One turning vector, and how many ticks it has turned:
The counts run from 0 to 430.
[108 111  96 124 109 115 141  98 128 135 112 152 157  74 165 120 136  97
 104 124 178 162 146 156  98  70 150  97 162 146 121  91 133  87 133 157
 129 168 138 112 140 120  87 130  89 113  94 119  85 146 101 107 116 108
 131  99 181 158 124 168 127 100 144 148 144 133  91 128 145 142  86 117
 135 119 125 163 110 125 129 133  55 118  97 107 127 140 123 110 162  97] | 226
[113  90  86 114 124 173 148 104 129 163 113 154 147  92 165 110 135  97
 143 142 176 145 122 183  95  67 141 105 162 145 158 101 120 102 123 152
 145 149 125 107 140  95  99 145 116 118 115 124  93 121  82 116 109 137
 100 118 189 162 126 159 105 102 148 152 165 126 100 126 153 117  95 137
 132 151 142 145 103 101 150 133  75 119  82 108 116 149 131 130 166 108] | 193
[ 99 117 107 114 115 135 115 151 123 149  90 158 148  93 158  84 151  89
 126 143 150 141 148 189  90  92 115 114 160 124 165 116 119 117 119 120
 149 136 128 107 180  98 120 152 145 132 121 141  93 119  82  98 124 131
 114 122 191 160 113 168 120  93 178 132 165 146  75 116 140 136  71 126
 135 146 136 119 126 104 141 149  66 111  90 116 120 148 142 114 163 100] | 126
[103  95  78 118 120 123 139 102 118 127  94 165 150 112 154 108 133  71
 123 140 166 159 158 170  85  75 137 108 168 142 149 138 135 112 133 152
 147 140 115 102 146  86  87 141  98 116 118 126  97 129 101 101  90 116
  97 115 178 164 144 141  98  95 158 139 146 144  91 129 136 124  81 107
 101 140 139 140 102 124 134 136  51 123 122 110 119 129 123 112 154 101] | 242
[ 89 113  92 122  95  95 108 111 134 142  99 175 147  97 136 111 150  74
 138 104 158 161 150 172  96  86 116 105 147 154 158 135 110 122 145 135
 155 141 141  97 178 102 125 134 117 135 110 107 104 131 105  83 148 107
 105 119 157 169 129 152 119  89 165 134 162 139  84 122 119 105  64 104
 133 127 129 136 105 120 150 121  68 103 117 116 100 145 154 115 166 127] | 73
[102  89  98 101  96 111 119 101 125 123 104 167 137  86 157 147 127 111
 129 140 178 165 143 140 113  63 127 122 152 139 138 107 141 125 146 158
 146 177 144 102 150 101 101 138 106 125 108 100  89 142  87 112  97 113
 123 137 167 151 125 158 120  71 137 144 180 129  80 123  86  96  91 100
 133 124 149 149 107 132 174  99  72 111 106 106 129 147 149 143 147 109] | 278
[ 93 110  92 131 119 102 126 106 117 119 101 170 145 110 144  98 139  61
 118 135 157 156 175 153  86  81 135 112 161 131 125 138 142 115 138 144
 152 145 111 105 136  96  88 153 102 115 115 128  98 133 105  97 100 117
 116 116 195 154 123 143 101  83 165 130 148 140  88 125 142 141  65 117
 104 131 141 127 120 135 126 153  53 106 103 108 116 131 120 106 153  89] | 14
[103 118 108 123 117 100 102 110 137 117  99 181 150  98 147 104 159  96
 106 125 157 154 159 154 112 111 108 103 154 130 132 124 145 121 141 139
 161 152 150 111 183  93 129 144 123 116 110 115  85 125  88  87 116 139
 154 130 198 149  93 165 123  87 157 124 163 116  77 135 134 146  68 109
 124 120 120 131 124 150 152 142  73 100  84 111 104 138 118 101 140  90] | 292
[ 97  90  86 124 120 139 117  83 137 107  98 174 142 114 150 112 120  82
 132 142 162 156 137 152 110  94 118  97 161 130 132 128 157 132 143 161
 165 159 117 102 132  94 100 150 110 118 111 109  93 127  96 102 100 155
 123 124 204 151 104 146  95  82 147 127 172 114 100 141 130 122  93 129
 120 139 155 139  98 154 161 131  65 111  74 105 116 121 117 123 138 100] | 11
[ 79 114 114 115 103 106 120 107 120 150 114 159 134  89 151 124 138 109
 105 124 180 165 146 151 117  72 127 116 145 158 128 104 146 131 153 143
 149 161 153  99 168 100 117 142  97 109 121 109  82 142  99  99 114 108
 133 130 169 150 107 144 146  89 145 135 171 140  76 128 111  97  69  88
 127 114 142 156 107 144 165 109  52 112 123  90 119 150 142 140 157 101] | 300
[106 103  96 126  93  82 109 109 138  97  92 170 154  90 147 127 139  83
 135 127 157 167 164 143  87  71 138 106 153 129 131 116 126  97 132 147
 138 186 135 106 138 127  83 140 105 130  90 108  95 154 103  96 126 107
 123 116 176 161 133 168 107  70 153 147 164 130  88 120 116 140  85 121
 145 124 140 138 117 119 137 130  70  98  82 134 119 138 146 105 157 110] | 20
[ 74 121 116 123 110 138  90 120 150 126  88 176 130 107 157 112 124  93
 153 133 154 171 137 163 105  89 111 101 153 133 155 117 125 128 144 132
 148 173 135  96 155 130 116 154 127 150 112 111 101 139 107 103 149 137
 118 121 187 161 109 154 134  60 161 133 184 137  87 120 106 111  89 127
 159 135 157 130 114 130 162 130  72 113  81 127 126 134 146 161 165 141] | 143
[ 91 126 118 116  90 100  91 135 133 140  96 155 143  75 153 113 145 112
 122 119 162 157 146 153 101  86 119 111 149 132 137  97 120 111 138 131
 139 165 155 101 172 133 122 134 123 132 105 112  85 148  97  94 148 116
 140 115 178 157 103 176 145  84 161 143 175 143  72 116 116 119  68 106
 160 124 129 143 123 127 151 123  69 101  89 126 123 154 155 131 164 112] | 323
[100 105 109 118 120 158 124 105 142 155 111 164 140  86 173 130 129 119
 131 132 189 174 133 153  92  57 153 113 165 147 143  94 144 104 140 139
 130 162 132  97 147 122  92 144 117 125 100 103  88 145  97 127 122 134
 111 108 190 150 108 158 131  72 144 152 165 136 100 129 131 113  97 124
 155 132 133 163 103 110 154 118  75 117  97 112 135 144 132 161 174 106] | 188
[113 105 102 116 102 123 109 129 133 141 103 180 148  94 141 113 152 111
 137 137 161 149 135 176 108  85 115 107 143 143 154 108 115 127 124 136
 169 157 143 102 172  98 138 142 138 131 110 102  92 125  61  91 125 140
 113 143 173 154 107 166 123  91 163 133 185 119  96 126 117  94  82 118
 143 136 138 136 106 103 183 119  85 101  79 113  96 157 159 123 158 116] | 96
[ 86 125 128 115 107 132 103 138 137 153  94 165 133  85 168 117 138 112
 117 130 180 173 150 152  87  72 135 124 155 135 147 105 134 115 142 120
 131 151 137  94 178 128 113 146 129 138 108 111  90 146 100 112 137 118
 123 114 179 146 102 162 149  65 164 138 168 158  73 118 117 115  73 108
 158 130 125 149 120 117 154 123  69 101 119 117 140 150 144 158 173 114] | 349
[ 96 104 110  98 112 161 115 122 129 163 100 148 137  84 175 115 128 122
 133 145 181 156 125 172 108  80 121 116 167 131 163  92 126 119 136 138
 139 148 143 104 167 109 121 144 128 128 114 125  75 126  83 122 116 136
 120 118 185 159 107 172 132  88 149 143 179 146  73 122 118 101  89 115
 147 145 141 150 110 118 166 119  69 124  95 108 140 150 143 157 162 117] | 353
[108  92  89 120  99 136 129  87 140 138 115 157 146  81 152 131 124 110
 138 123 182 155 124 151 107  64 146  92 154 154 126  95 130 100 133 160
 145 173 143 103 127 120  99 133 104 120  95 101  88 139  94 105 126 125
 118 117 181 152 112 160 118  91 133 156 175 115 104 128 128 105  97 128
 147 132 142 166  95 124 162 111  72 109  70 114 112 147 148 133 166 111] | 1
[ 93 105  78 130 108 123 113  93 144 118  85 168 155 102 149 101 130  65
 135 113 149 160 150 172  92  93 129  91 171 138 150 133 122 103 137 151
 142 140 119  95 146 111 101 132 111 123  98 112 100 134 117  93 136 123
  99  99 175 175 135 150  99  99 161 141 150 136  91 131 141 132  74 120
 127 145 139 145  90 124 129 135  56 120  88 119 112 124 137 115 163 122] | 9
[123  90  94 104 109 123 121 107 141 130  96 189 159  97 158 134 155 102
 131 135 174 169 142 166 102  74 126 122 154 147 172 115 128 112 128 152
 159 151 136 104 177  87 114 131 122 127 102  94  86 126  76 104  98 130
  99 136 162 159 136 162 112  92 150 143 164 120  96 139 114 103  92 103
 131 127 124 154  94 108 180 105  91 116 107 113 103 147 141 123 157 104] | 283
[ 93 122 106 137 108 121 133 136 118 163 116 155 141  89 143  90 143  82
 129 128 166 146 140 171  81  63 139  98 138 148 129 100 115 102 123 115
 146 165 127 104 134 130 100 156 118 128 114 131 101 143  88  93 146 112
 115 116 181 154 115 151 130  83 169 139 170 138  91 108 153 119  72 135
 140 132 147 131 126  99 134 149  59  92  80 119 107 157 152 121 173 108] | 392
[ 83 113 114 109 132 134 128 126 109 145 108 165 140 110 165 100 135  98
 104 154 170 163 146 173 115  91 111 115 164 138 149 109 154 139 150 134
 157 160 134 113 160  84 116 160 112 123 136 134  85 124  90 113  90 130
 131 139 190 150 107 145 146  88 155 120 165 142  77 132 116 115  75 101
 113 132 153 131 116 146 161 147  49 131 112  95 133 135 115 142 143  98] | 337
[110  92  95 102  92 108 128 115 116 133 103 160 145  88 153 135 141  99
 125 136 174 166 158 159  95  52 138 125 152 149 151 114 124 113 131 144
 140 157 134 100 157  97  94 131 104 123 106 108  93 141  87 103 103  98
  96 132 155 160 146 157 114  88 152 150 162 149  82 117 103 100  79  98
 122 133 139 146 105 112 160 112  67 109 127 111 123 148 158 121 158 111] | 279
[103 107 101 119 135 151 142 100 132 136 100 166 157 110 175 117 126  90
 120 150 169 180 138 176  98  78 140 101 178 143 161  99 140 106 139 146
 139 181 127 124 131 112  90 157 101 130 114 124  92 138 103 121 103 134
 106 113 188 160 139 158 127  91 147 139 153 128  95 135 131 134 103 118
 130 129 149 153 104 129 141 149  52 151  88 116 132 126 110 144 158 114] | 406
[ 89 102 101 113 111 127  98  98 145 125  99 188 139 108 145 117 130 106
 132 127 171 169 136 161 120  97 104 102 156 139 147 122 147 139 148 152
 169 151 141  93 175  90 130 142 118 125 110  93  86 128  93  98 115 143
 123 131 179 155 100 146 124  83 144 127 180 117  93 142 101  94  84  98
 125 129 140 147  91 149 181 110  70 115  94 109 115 133 134 142 151 117] | 75
[100 112 122 113 109 102 114 126 146 127 110 181 148  88 160 131 160 102
 121 129 162 161 151 146 114  98 115 110 146 131 144 106 135 114 148 140
 153 184 164 123 179 106 126 158 119 127 111 118  91 138  87 105 120 122
 149 137 194 150 103 172 139  65 149 134 179 116  68 119 112 138  81 104
 153 109 130 131 133 141 162 140  84  96  81 120 115 151 128 121 144  98] | 319
[ 78 107 100 138 106 114 119 101 126 140 118 156 124  86 134 108 139  81
 124 116 179 148 152 136  89  65 144 106 147 151 102 126 143 113 142 138
 147 136 121  81 138 116  95 141 101 105 107 113  91 139 109  94 131 107
 124 110 189 144  92 138 110  75 155 138 162 135  89 125 139 110  64 123
 122 133 136 143 109 128 140 126  56  78 107 101 112 142 145 120 164 102] | 232
[106 101 104 121 124 130 139  92 132 135 121 161 147  86 167 124 139 110
 100 131 185 164 138 142 113  77 146 105 163 143 118  94 160 103 143 152
 144 165 137 111 138 106  92 145  97 100 102 112  79 135  97 114  96 123
 144 116 202 143 101 157 129  90 140 143 157 113  93 137 143 138  87 115
 129 118 130 160 110 142 147 134  60 111  84  98 117 140 106 124 145  77] | 225
[105 105 100 128 121 134 133  98 121 133 112 181 134 108 147 110 131 106
 115 142 177 172 140 153  90  51 146 110 148 157 117 110 153 117 129 137
 158 168 107  93 117 118  89 150 107 120 103  96  93 140  82  99 107 132
 103 134 182 141 113 136 117  79 150 135 163 127 119 134 127  94  91 131
 125 134 159 149  95 112 169 122  57 108  91 111 118 138 140 141 162 102] | 209
[ 94 112 115 122 130 144 104 135 131 135  92 170 137  99 163  91 142  87
 131 150 156 154 154 158  89  94 124 108 162 109 149 121 136 117 129 127
 146 153 120 106 155 118 106 164 134 130 116 139  99 129  89 110 122 142
 131 119 219 147  92 165 121  68 169 128 173 137  79 121 142 151  78 130
 146 145 142 117 132 124 134 161  75 101  74 119 132 138 121 127 147  98] | 382
[101 109 114  95 122 161 105 123 134 152  99 160 135  92 175 111 129 127
 116 155 178 157 132 170 111  85 113 118 174 122 162  93 142 123 133 138
 140 153 139 104 176 105 128 142 131 131 117 122  76 125  83 121 105 150
 126 123 196 156  98 170 132  89 151 135 174 143  76 135 119 110  87 113
 142 145 135 155 105 120 163 122  71 128  91 113 139 146 137 154 158 105] | 124
[ 99 122 115 118 103 123 106 140 151 142  89 174 149  88 162 115 151  99
 140 123 161 166 146 170  90  81 127 109 153 140 162 110 113 104 125 118
 137 161 141 104 177 128 120 144 136 150 100 108  98 142  92 107 153 126
 108 116 171 162 120 174 137  70 167 139 172 140  81 117 121 124  81 118
 165 135 129 139 118 102 151 129  84 108  95 135 121 151 152 140 180 125] | 350
[ 75 121 116 109 121 119 122 127 118 143  96 156 146  94 174 106 133  88
 107 141 164 173 155 173 107  94 116 110 169 130 161 110 139 123 150 133
 137 163 144 120 165 107 109 156 105 135 129 136  85 141 112 115 110 115
 129 120 181 164 122 159 147  88 160 127 157 158  63 124 116 133  71  88
 129 121 146 135 118 145 137 148  42 137 116 113 140 133 121 138 153 110] | 338
